One vector is turned by the same rotation once a step. Each row is the vector after some number of steps, and that number follows the row.
The counts run from 0 to 423.
[122 107  99 157 141 148 135 110 145 111 103  99 121 164  84 140 133 158
 102  97 151 140 149 103  93 130  88 200 122 161 129 186 128 109 148 104
 134 121 113 159 110 118 153  88 119 154 124 124 168 135 115 109  81 150
 169 141 129 103  99 158 144 115 166 141 129 160  85 147] -> 257
[124 124 117 138 168 130 132 141 146  87 139 119 119 144 127  98 135 180
 117 127 149 138 144 128  92 130 113 204 107 173 146 143 166  87 139  57
 144 119 115 165 160  98 138 144 137 153 116  89 156 115 104 102  89 139
 158 154 157 125 107 122 126 112 147 148 103 165  83  99] -> 46
[123 133 110 151 133 148 149  84 134 102 135  97 126 142  83 132 126 150
  90  96 141 137 155 120 103 123  99 210 117 168 130 180 130  90 135  90
 148 121 108 157 139 128 155 118 154 146 145 114 160 121 109 106  78 143
 163 155 115 128  95 165 104  89 161 121 116 172 109 118] -> 82
[134 135 129 135 128 150 157  74 137 109 125  96 111 141  96 125 130 178
 104 108 152 129 134 119 101 154  94 181 108 164 117 177 141 100 127  79
 140 127 106 166 147 123 150 121 165 153 119 106 151 108 114 109  72 139
 157 152 131 121  90 141 127  95 155 135 126 179  70 114] -> 74
[115 115 106 151 143 156 127 129 132  86 125 100 150 152 133 141 116 163
  74 129 133 133 138 136  96 103 110 214 110 153 157 141 137  95 138  61
 141 105 137 153 150 107 121 111 119 169 143  97 148 141  98 112  83 117
 160 133 107 119 114 150 112  85 163 138  87 132  94 146] -> 378
[111 107 104 152 136 158 116 121 142  89 111 103 149 158 124 141 110 180
  78 124 140 138 133 122  95 121 116 213 107 151 148 132 126 111 131  74
 138 101 128 157 147 118 132 108 105 167 147  96 148 136  99 104  72 115
 168 123 100 104 111 145 125 113 162 146  96 134  86 165] -> 382
[101  90  95 154 163 161 136 130 160  95 111 107 135 155 100 148 115 177
  96  87 135 145 136 103  84 132 119 201 108 156 151 165 124 110 143  99
 146 111 122 153 117 118 142 106 112 158 143 102 148 137 110 112  83 128
 172 127 136 112 114 148 130 128 191 142 105 122  88 152] -> 6
[124 130 108 154 130 150 144  83 138 104 130  97 124 146  83 134 128 155
  90  95 144 140 154 118 105 124 102 213 118 170 127 178 126  95 131  93
 149 123 106 155 140 133 156 118 148 141 147 113 160 123 112 105  76 143
 164 155 111 126  99 164 101  94 159 122 117 170 108 124] -> 83
[118 134 109 141 134 174 125 126 130  95 108  95 137 151  94 151 128 180
 110  94 155 134 161 130  93 115  90 188 105 173 114 169 111  92 137  96
 145 119 118 136 136 131 169 125 135 165 117 110 167 124 104  97  98 112
 163 149  91 133 109 139 131  77 175 118 109 151  97 156] -> 350
[111 115 101 158 126 156 117 127 117 109  93  87 126 164 102 141 140 165
 110 122 154 134 151 130 100 113  87 215 106 137 132 153 126 102 138  76
 153 105 128 136 121 120 161 100 100 167 133 117 172 119 119 117  93 127
 177 149  95  89 104 135 121 112 136 135 110 157  81 150] -> 116
[118 126 108 142 165 130 126 141 145  79 145 126 126 141 110 102 132 169
 113 127 141 146 159 125  93 122 110 212 109 175 146 143 159  85 142  65
 139 113 111 160 156 108 147 145 141 156 123  91 157 117  93  91  86 142
 159 150 147 126 100 130 127 119 151 140 107 166 108 111] -> 49
[113 124  99 162 139 147 129 128 111 104 105  90 133 169 102 150 142 154
 107 121 145 132 157 140  95  99  78 217 112 132 139 165 145  84 155  69
 151 113 131 139 117 111 145 101 118 171 129 117 169 128 113 126  99 128
 177 158 104 101 111 136 114  97 142 125 104 147  97 138] -> 112
[118 107 110 141 162 142 115 136 158  95 115 111 108 145 118 100 133 187
 117 115 156 144 141 111 100 139 120 200 104 183 139 132 137 106 123  76
 151 111 108 153 161 115 163 141 106 153 127  95 165 111 120  98  88 141
 167 148 145 117 108 127 129 130 145 152 104 170  63 114] -> 40
[112 107 112 153 155 159 125 133 131 105 111 112 107 156 108 136 143 185
 116 131 147 139 131 125  87 144 107 211  93 132 142 152 152 108 132  70
 159 112 126 149 122 125 144 136 112 145 118  90 149  91 125 120  73 133
 176 144 134  93  90 102 126 138 138 148 100 155  65 119] -> 292
[104  98 100 141 176 148 151 134 153 100 110  99 123 156 113 142 130 176
 119  99 132 133 131 117  80 127  99 181 113 151 157 166 154  89 157  74
 150 113 125 152 118  95 128 108 126 183 123  99 148 132 117 126 109 131
 171 145 164 116 120 132 126 113 182 137 103 120  71 123] -> 15
[114 138 120 146 141 158 147 126 125  91 154 101 143 131 102 124 125 181
 114  81 151 139 167 135  89 128 122 210  95 161 123 175 128  77 138  70
 150 126 114 150 141 115 165 131 157 141 139 111 154 124  97 101  93 106
 156 166 124 131 112 126 113 101 172 120 110 146 123 111] -> 331
[118 108 119 145 140 151 135 112 138  96 109  96 140 161 134 140 114 197
  90 128 145 127 117 123  92 135 111 196 104 136 145 137 145 111 134  60
 137 112 130 168 145  98 122 101 119 173 132  96 138 136 108 118  76 108
 164 128 122  97 113 129 138 115 161 154 105 132  60 152] -> 387
[129 128 124 132 132 177 139 116 128 109  97  85 129 154 121 152 131 185
 104 109 162 120 131 135  93 124  88 175 106 165 116 168 120  99 128  79
 148 125 124 142 149 113 145 125 136 166 103 107 160 124 118 115  99 111
 156 154 102 135 111 130 128  60 163 130 103 152  56 141] -> 356
[112 115 117 148 159 151 141 136 125 101 123 109 113 151 114 134 143 179
 121 136 140 135 133 136  87 142 101 206  92 128 147 154 163  95 140  54
 154 112 130 149 121 115 135 135 131 155 116  90 145  91 121 126  84 132
 169 148 145  94  92 100 124 128 140 141 102 151  67 110] -> 295
[113 133 116 149 134 162 135 122 129  92 140 103 139 138  91 127 124 189
 115  75 158 143 166 125  90 130 121 209  96 166 114 173 116  89 131  86
 151 124 111 148 142 127 175 133 148 137 137 111 158 121  98  97  87 103
 160 158 109 129 112 126 124 110 175 122 113 147 120 132] -> 334
[111 114 124 134 146 169 159 144 129 104 141  99 136 130 120 139 122 181
 111  95 144 132 143 133  72 152 116 188  85 142 134 182 142  95 146  56
 133 119 130 159 111 105 140 110 149 155 123 103 142 112  96 117  88 110
 143 139 153 100  98 107 146 111 183 140 115 130  81 119] -> 155
[120 111 113 151 123 161 121 123 115 118  93  82 122 162 115 138 141 176
 111 125 161 129 137 133 100 127  92 206 101 135 129 152 128 108 132  66
 151 109 129 141 127 114 154 101  96 161 127 117 169 116 127 124  91 124
 170 151 103  85 103 125 128 108 131 143 107 159  56 140] -> 119
[127 128 125 125 136 141 132  98 144  96 106  92 124 152 126 113 122 196
 104 136 149 123 128 125 107 134  98 175 111 170 133 127 147 101 125  58
 138 108 112 160 175 104 143 122 137 187 122  95 155 119 106 103  91 123
 163 144 121 118 110 138 130  97 145 143 111 164  54 131] -> 215
[122 117 117 146 142 160 135 127 130  94 120  93 143 155 145 145 119 171
  77 131 141 128 127 142  93 109 106 205 108 150 152 145 143  97 135  55
 145 111 140 157 155 100 112 116 125 164 131  95 147 141 107 120  87 117
 155 141 113 122 117 142 113  69 158 143  88 134  74 135] -> 375
[106 100 102 140 137 143 131 118 151  98 110  90 138 151 110 123 111 180
  97 108 138 135 140 108  96 137 112 190 106 151 142 141 128 111 143  70
 128  98 116 161 128 108 152  85 111 185 152 110 154 130  96 106  84 124
 165 121 128  85 110 149 144 138 171 146 121 140  79 157] -> 398
[118 115 109 144 129 173 117 123 135  98 100  91 137 151 121 144 118 171
  78 118 152 134 134 128 103 111 105 200 107 172 133 147 106 111 120  83
 147 107 129 138 155 126 148 122 108 161 134 104 162 130 112 104  87 122
 161 136  88 123 110 152 114  74 157 136  95 153  71 154] -> 367
[108 128 123 133 138 146 156 124 120 103 148  86 123 121 111 110 133 171
 119 108 139 133 150 142  94 142 114 197  88 147 137 161 148  78 137  40
 148 107 118 147 130 113 160 124 152 164 145 102 151  91 100 116  98 125
 154 158 143  98  97 119 110 113 151 124 113 159  88  93] -> 313
[129 142 123 132 149 134 150 107 137  91 142 117 121 142 101 115 131 176
 113 127 140 134 150 128  88 139  90 190 107 162 130 162 168  85 144  64
 131 124 107 168 146 111 139 133 171 166 109  94 149 108  92  98  78 139
 154 149 142 122  88 127 139 104 156 133 124 171  93 110] -> 62
[115 105 105 143 162 140 112 141 159  92 116 110 111 144 115  98 133 183
 117 114 153 143 143 109 100 133 123 203 105 186 140 132 133 102 127  77
 151 108 110 147 156 117 164 140 103 155 132  96 165 113 117  97  90 144
 168 148 144 116 108 132 125 133 148 150 102 170  70 117] -> 39
[133 129 121 162 140 151 156  83 126 112 123  99 123 165 103 148 136 170
  97 102 154 129 133 129  94 123  94 210 119 143 130 182 149  93 133  82
 160 137 119 163 144 109 129 114 151 134 123 110 150 136 131 131  79 124
 169 170 120 132 112 142 103  82 151 135 106 154  87 112] -> 92
[121 130 113 138 139 169 138 129 125  99 113  87 141 149 126 149 129 158
  91 117 144 125 145 144  94  99  88 190 111 167 136 164 126  85 140  70
 144 114 130 138 145 111 138 121 134 172 121 106 164 133 104 112 107 122
 154 151 104 133 111 148 110  47 164 122  94 147  82 134] -> 361
[110 113 113 148 139 157 137 161 120  95 153 102 146 130 125 126 120 164
  97 111 143 141 157 142  82 130 127 224  86 140 145 167 136  94 147  50
 132 107 135 157 119 106 144 109 125 146 146 107 153 120  91 110  81 118
 146 138 133  90  98 119 133 117 162 143 107 137 106 125] -> 143
[102 111 108 131 161 170 154 144 146  97 133  91 128 126 110 136 123 163
 108  75 134 137 149 126  84 124 117 182 100 180 144 180 121  84 144  78
 150 114 121 136 124 115 155 131 142 161 137 103 157 116 106 111 111 125
 152 150 146 134 113 141 109  84 191 119 101 134  90 111] -> 174
